Each row has a name. After each piece below comes the name of the row it's from. Each question is about the rows just above it.

[ 3.61  1.93 -5.55  3.88  7.00] = Seli
[-5.33  6.69  4.20  5.03 -3.14] = nizut
[-1.68  1.33 -2.65 -2.21  0.76] = damat
[-0.18  3.58 -7.74 -1.46  8.52] = segag
[ 5.92  3.61  1.92 -5.37 -2.41] = nik
[ 7.34  7.05  1.61 -1.46  8.52] = silor
[-0.55 -2.32  4.05 -6.41 -1.76] = nipum
[ 2.28 -2.76  5.52  1.11 -0.01] = ter
[-2.87 -0.58  5.82  2.19  4.60] = Gidef
find: [3.61 1.92]
nik
[ 5.52  1.11 -0.01] is in which row?
ter
The row with [ 7.34  7.05  1.61 -1.46  8.52] is
silor
find: [ 3.61  1.93 -5.55]
Seli
[-6.41 -1.76] is in which row?
nipum
find: [ 1.11 -0.01]
ter

[-1.95 -1.49  2.05  7.95  0.14] : berez
[ 1.27  5.73  0.22 -6.20 -3.09] : Deso
[-1.95 -1.49  2.05  7.95  5.66] : Papog
The row with [ 1.27  5.73  0.22 -6.20] is
Deso
find: [-1.49  2.05  7.95  0.14]
berez

[-2.99  1.59 -6.77  1.11  2.65  6.95  0.64 -7.66]  pel
[-2.99  1.59 -6.77  1.11  0.73 -1.51  2.36 -4.27]  pesa
[-2.99  1.59 -6.77  1.11  0.73 -1.51  1.42 -4.27]  Gize
find: [ 1.59 -6.77  1.11  2.65  6.95  0.64 -7.66]
pel
find: [-2.99  1.59 -6.77  1.11  2.65  6.95  0.64]
pel
The row with [-2.99  1.59 -6.77  1.11  0.73 -1.51  1.42 -4.27] is
Gize
[-2.99  1.59 -6.77  1.11  0.73 -1.51  2.36 -4.27] is in which row?
pesa
[-1.51  2.36 -4.27] is in which row?
pesa

[-4.15 -7.60  1.58 -3.40 -3.53] = Fuv
[ 1.32 -1.93  1.17 -3.72  0.95] = sud
[-1.93  1.18 -1.93  3.48  1.36] = Vib
find: [ 1.32 -1.93  1.17 -3.72]
sud
Where do [-1.93  1.17] appear?
sud

[ 0.60  1.13 -5.95 -2.84 -1.90  0.10  1.51  2.60 -5.10 -0.64  2.03 -0.62
 -3.75 -0.42 -0.33 -3.21  4.01 -0.08  1.67  0.09 -0.57  1.21 -0.31 -0.06
 -0.36  0.49  1.46 -1.40 -6.51  0.49 -2.54 -2.35  2.41  1.59 -3.56  0.54]  lemab
[ 0.89  0.97 -4.25 -2.14 -1.78  0.87  1.66  2.82 -6.78 -1.41  1.25 -0.01
 -1.46 -0.09  0.32 -2.49  5.24 -0.23  0.98 -0.16 -1.85  0.22  0.77  1.11
  1.55  1.17  1.59 -0.56 -6.77 -0.49 -1.33 -1.00  2.36  1.36 -3.91  1.21]  Nake
[ 0.87  1.66  2.82 -6.76 -1.41  1.25 -0.01 -1.46  4.66  2.85  0.17 -0.13
  0.25 -2.14 -0.69 -1.56 -0.02 -0.03 -0.32 -1.56  1.58  0.00  0.19 -1.44
  1.31 -3.94  0.97  1.93  6.14  0.77  0.67 -2.49 -2.47 -3.28 -4.73 -5.52]  posu
[ 2.33 -1.51  0.64 -1.95 -2.41  3.47  3.61 -4.10  5.71  1.24 -0.22  0.44
 -0.90  0.02  0.10 -0.60 -4.02 -0.15 -0.09 -0.88  1.70  0.19 -1.39  0.12
  1.58 -3.56  0.09  1.24  6.63  0.75 -1.00 -1.33  2.36 -3.91 -3.00 -4.08]  Suda
find: [-6.51  0.49]
lemab
[-1.33 -1.00  2.36] is in which row?
Nake
Which row holds [ 0.87  1.66  2.82 -6.78 -1.41  1.25 -0.01 -1.46]?
Nake
find: [-6.77 -0.49 -1.33 -1.00  2.36  1.36]
Nake
find: [-0.09 -0.88]
Suda

[-2.81  0.23 -7.25 -1.27 -6.61 -3.82  2.43 -2.17]  dev
[ 0.56  1.49  1.97 -1.22  1.09  4.40 -0.03  7.52]  sut
[ 0.56  1.49  1.97 -1.22  1.09  4.40 -0.03 -0.11]  vukor
The row with [ 0.56  1.49  1.97 -1.22  1.09  4.40 -0.03 -0.11] is
vukor

[ 0.18 -2.14 -0.21  8.01  0.18  0.28  1.13  0.10 -2.85  6.21  2.54  3.53
 -1.57  0.87 -3.13 -4.02  4.20 -2.94  3.38  2.03 -3.10  0.99 -0.83 -2.54
  0.81  0.96  3.71  1.60  0.84 -0.77 -1.24 -2.04  0.04 -0.27 -1.69 -4.00] : loz
[-0.68 -4.30 -2.84 -0.41 -3.85  0.28 -0.30  2.00 -2.26  1.86 -0.98 -0.80
  5.29  5.76  0.50  0.67  1.19 -2.02  2.77 -0.29  1.02  3.78  0.63  1.51
 -1.21  2.79 -0.02  5.26  4.89  2.87  0.54 -5.18  1.79 -0.45 -0.54 -0.30] : kekin
[-0.10 -2.12  2.32  4.76 -1.06  0.28 -0.51  1.10 -3.22  6.28  3.59  3.74
 -0.17  4.05 -1.61 -3.90  4.51 -3.15  2.41  2.39 -1.29  0.21 -1.39 -0.45
 -0.51  0.79  4.06  4.65  2.24  0.15 -0.65 -2.16  1.66 -1.63 -2.00 -2.55] : sevir
[-2.90  1.14  1.43 -7.69 -2.13  0.28 -2.89  3.10  0.93 -4.20 -0.62  0.31
 -0.06  4.09  2.49  0.65  0.55  2.01 -2.79 -0.34  4.45 -3.82  0.86  1.48
 -0.84 -0.86 -1.61  4.27  0.34  1.24  3.38  4.08  1.72 -2.47 -1.73  4.68] : dibi
[-2.31  1.39  2.92 -4.71 -0.86  0.28 -2.74  0.04  0.24 -0.30  3.88  4.58
 -2.08  4.74  0.82 -2.09  2.80  0.03 -2.46  0.87  2.45 -4.69 -1.02  0.19
 -1.05 -1.94  1.34  5.51  0.52  1.01  2.75  4.75  2.86 -3.90 -0.74  2.57] : Piv
[-2.46  0.87  2.45 -4.69 -1.02  0.19 -1.05 -1.94  1.34  5.53  0.52  4.48
 -1.26  5.06  1.59 -1.07  2.09 -0.93 -4.03  0.60  0.96 -4.82 -1.73  0.99
 -3.08 -2.88  2.08  4.58  1.10  2.61  2.63  3.46  3.78 -4.11  0.35  2.27] : temiv
[-0.27 -3.06  2.61 -2.27 -2.24  0.28 -1.07 -2.37 -3.32  4.54  1.55  2.31
  4.08  6.56  0.39 -0.24  2.20 -3.43  1.13  1.66 -1.87  2.96 -0.94  1.82
 -2.50  2.02  2.01  5.63  5.73  3.40  0.03 -4.96  2.20 -1.22 -0.38 -1.60] : kidet
[ 4.16  2.48 -2.20 -1.11  2.20  0.28 -1.93 -2.83 -0.39  2.53  4.66  3.19
  2.73  3.75  2.02  2.28 -1.12 -3.61 -2.61 -0.29 -3.06  2.61 -2.27  3.41
 -4.22 -1.77  2.72  1.60  3.37  6.09  0.64 -4.09  2.96 -2.33  2.27 -0.11] : Gisu
[-0.78 -4.91 -2.74  0.73 -3.76  0.28  0.36  2.83 -3.92  2.84 -1.80 -1.56
  4.35  5.62  0.12 -0.68  1.95 -1.93  3.12  0.60  0.84  3.98  1.40  0.76
 -0.25  4.27 -0.67  5.55  4.74  1.90  0.31 -4.69  1.56 -0.82 -1.55 -0.62] : difa
[ 0.44  0.65 -2.68 -5.45 -0.51  0.28  0.71  0.48  0.81 -5.60 -4.49 -3.44
  3.91 -0.95  2.73  5.55 -5.58  1.97 -1.96 -2.19  1.85  2.27  1.58  2.20
 -0.64  0.69 -3.89 -2.69  1.01  1.51  0.65 -1.31 -0.36  0.50  2.23  2.73] : vube
[-0.97 -4.95 -1.05  5.38 -2.44  0.28  1.33  1.36 -4.15  5.41 -0.73  0.10
  2.03  2.29 -2.17 -2.73  3.25 -2.40  4.70  2.13 -1.91  3.10  0.25 -0.80
  1.42  3.49  2.08  3.47  2.61 -0.90 -1.14 -4.11 -0.38  0.14 -2.49 -3.61] : Poka
find: [ 2.09 -0.93 -4.03  0.60  0.96 -4.82 -1.73  0.99]
temiv
Where do [ 1.48 -0.84] appear?
dibi
find: [3.47 2.61]
Poka
Where do [ 2.75  4.75  2.86 -3.90] appear?
Piv
Where do [-0.29 -3.06  2.61 -2.27] appear?
Gisu
Where do [-2.46  0.87  2.45 -4.69 -1.02  0.19 -1.05 -1.94  1.34  5.51  0.52] appear?
Piv

[ 1.52  2.21 -3.42 -1.22  2.88 -1.99 -3.92 -3.00 -4.04  1.68 -0.35] -> ziv
[ 6.60  3.62  4.02 -4.39  0.69 -1.96 -0.74 -1.49 -3.64 -2.57 -2.84] -> Bive
[-1.24  5.14  0.76 -3.53  0.05  6.60  3.62  4.02 -4.36  0.69 -1.05] -> vafak
[ 3.79 -1.85 -0.97 -3.65 -5.02  0.38 -1.13 -0.86  8.29  2.90  4.00] -> Samip
[ 1.52  2.21  2.88 -1.22 -3.42 -3.50 -5.26 -3.44 -4.20 -3.71 -4.84] -> rop
[ 2.28 -3.18  3.24  4.48 -4.70  2.99  3.63  3.07 -0.89  1.29 -0.99] -> fuve
Which row holds [ 1.52  2.21 -3.42 -1.22  2.88]?
ziv
find: [ 5.14  0.76 -3.53  0.05  6.60  3.62  4.02 -4.36]
vafak
find: [-1.99 -3.92 -3.00 -4.04]
ziv
Where do [ 6.60  3.62  4.02 -4.36  0.69] appear?
vafak
[ 1.52  2.21  2.88 -1.22] is in which row?
rop

[-0.96  0.85 -1.57 -0.70  2.22 -0.84 -1.39  0.00  1.97  2.34  2.98  2.04
 -0.57 -1.31  2.02  1.86  0.07 -1.41 -1.38  2.56  1.27 -1.77 -1.75  0.42
  2.29 -3.82 -0.40 -2.12 -0.67 -0.10  1.58 -0.54 -0.95 -0.47 -0.04 -0.07
  0.79  1.36 -1.74 -1.37  0.04 -3.01  1.25  0.81 -1.15  4.49  2.18  3.14] = bez
[-0.50  1.57 -0.41 -1.50  0.83 -0.48  0.49  0.03  1.83 -0.14  2.39  2.12
 -1.58 -0.82  0.86  0.39 -0.93 -1.23 -0.93  0.68  1.76 -1.42 -1.91  1.50
  3.22 -3.56  2.16 -1.26 -1.06  1.59  3.07  1.03 -2.48  0.57 -0.56  0.24
 -0.64 -0.38 -2.47 -0.34 -0.83 -0.51  1.69  0.57 -1.46  2.42 -0.08  1.12] = vip
[-0.31  0.93 -1.75  0.17 -0.49 -0.94 -3.34  0.11  4.71  2.64  1.18  0.18
  4.20 -1.04  1.04  0.81 -2.83 -0.84 -1.48  4.90 -2.85  0.29 -1.48  0.77
 -0.21 -4.15 -0.07 -2.44  2.79 -1.65  0.96 -0.15  3.62 -0.13  0.79  0.48
 -0.21  5.99 -1.76 -3.68  2.18 -5.83  2.20  1.49  0.57  7.36  2.63  1.37] = kevo
[ 0.12  0.93 -0.49  0.17 -1.75 -0.42 -2.15  0.77  3.03  0.47  0.19 -0.39
  2.53 -0.17  0.48 -0.59 -2.72  0.00 -0.91  2.01 -2.72  1.05 -0.76  1.20
 -0.55 -2.67  0.69 -1.65  0.60 -1.07  1.62  0.17  1.94  0.48  0.51  1.19
 -0.61  3.41 -1.52 -3.01  1.03 -3.96  3.04 -0.23  0.40  3.80  0.36 -0.26] = mekur
find: [ 0.93 -1.75  0.17 -0.49]
kevo
Where do [ 0.12  0.93 -0.49  0.17 -1.75] appear?
mekur

[ 1.94  1.84  2.23  0.47 -0.30  0.60  1.00  0.90  1.16 -1.21] = zumez
[ 1.31 -0.79  7.36  0.56 -0.49 -0.03 -1.63 -1.00  1.20 -1.71] = Momu
[ 1.05  0.60  3.07  0.21 -1.68 -1.01 -1.14  0.31 -1.63 -0.05] = Vabez
[-0.63 -0.35 -1.16  0.56  1.23 -0.86  3.06  0.99 -0.98  8.91] = sebe
[ 1.94  1.84  2.23  0.47 -0.30  0.60  3.41  1.29 -1.86  5.33] = guza
[ 0.47 -0.31  0.60  1.00  0.90  0.60  3.41  1.29 -1.86 -2.46] = mose
[-0.56 -0.35 -1.16  1.23  0.56 -0.91 -1.80  0.73  0.41 -2.36] = razoz
[-0.17  0.28  4.66  0.27  0.13  1.63  0.17  2.49 -2.18  1.61] = nage
[-0.35 -2.56 -7.14 -2.55  1.38  0.18 -0.96  2.67  1.76 -1.31] = safi
Which row holds [0.90 0.60]?
mose
find: [0.60 1.00 0.90 0.60]
mose
find: [ 1.94  1.84  2.23  0.47 -0.30  0.60  1.00  0.90  1.16 -1.21]
zumez
Which row holds [-1.63 -1.00]?
Momu
Where do [ 0.47 -0.30  0.60  1.00  0.90] appear?
zumez
find: [-0.35 -1.16  1.23  0.56]
razoz

[ 2.04  1.54 -0.28  0.21 -0.37 -2.31 -0.41  0.27  1.64]  nuvol
[ 0.22  1.37  0.00 -0.01 -0.05 -1.08 -0.07  0.06  0.57]  bivaz
[-1.44 -8.42 -4.18 -1.19  8.18  6.46  8.65 -1.87 -1.38]  bomis
[ 0.02  0.45  0.91 -0.28 -0.41 -2.22 -0.40 -0.18  0.67]  fasib
[ 2.25  0.37  0.22 -1.28 -0.39 -5.15 -0.28 -1.01  2.58]  gak
[-1.25 -6.25 -0.78  9.13  5.67  0.61  5.61  8.13 -2.30]  buzi
[-1.25 -6.25 -0.78  9.13  5.67  0.61  5.61  0.15  0.16]  ruzo
[-0.76  1.16  1.63 -0.79 -0.36 -1.80 -0.34 -0.60  1.14]  Fimad
[-0.37 -2.31 -0.40  0.27 -1.18 -1.96 -1.18 -0.76  1.18]  mog
find: [-0.76  1.18]
mog
find: [-0.37 -2.31 -0.41  0.27]
nuvol
find: [ 0.00 -0.01 -0.05 -1.08 -0.07  0.06  0.57]
bivaz
find: [-1.44 -8.42]
bomis
find: [-0.37 -2.31 -0.40]
mog
find: [-0.18  0.67]
fasib
find: [-0.76  1.16  1.63 -0.79 -0.36 -1.80]
Fimad

[ 2.84  4.30  0.09 -2.65  7.92 -0.93  5.78  4.48 -2.75  0.45  1.08  5.44
  1.86 -4.69  3.09] : bugo
[-2.99  2.88  0.09  7.92 -2.65  6.10  3.98 -5.91 -1.62 -2.59  2.16  4.01
  0.88 -2.48  7.54] : dovi
[ 2.84  4.30  0.09 -2.65  3.98 -1.23  6.10  4.48 -1.93  5.27 -0.38  5.71
  2.68 -3.65 -1.87] : zapum
Where do [ 3.98 -1.23  6.10  4.48 -1.93  5.27 -0.38  5.71] appear?
zapum
find: [-2.65  6.10  3.98]
dovi
The row with [ 0.09 -2.65  7.92] is
bugo
find: [0.45 1.08 5.44 1.86]
bugo

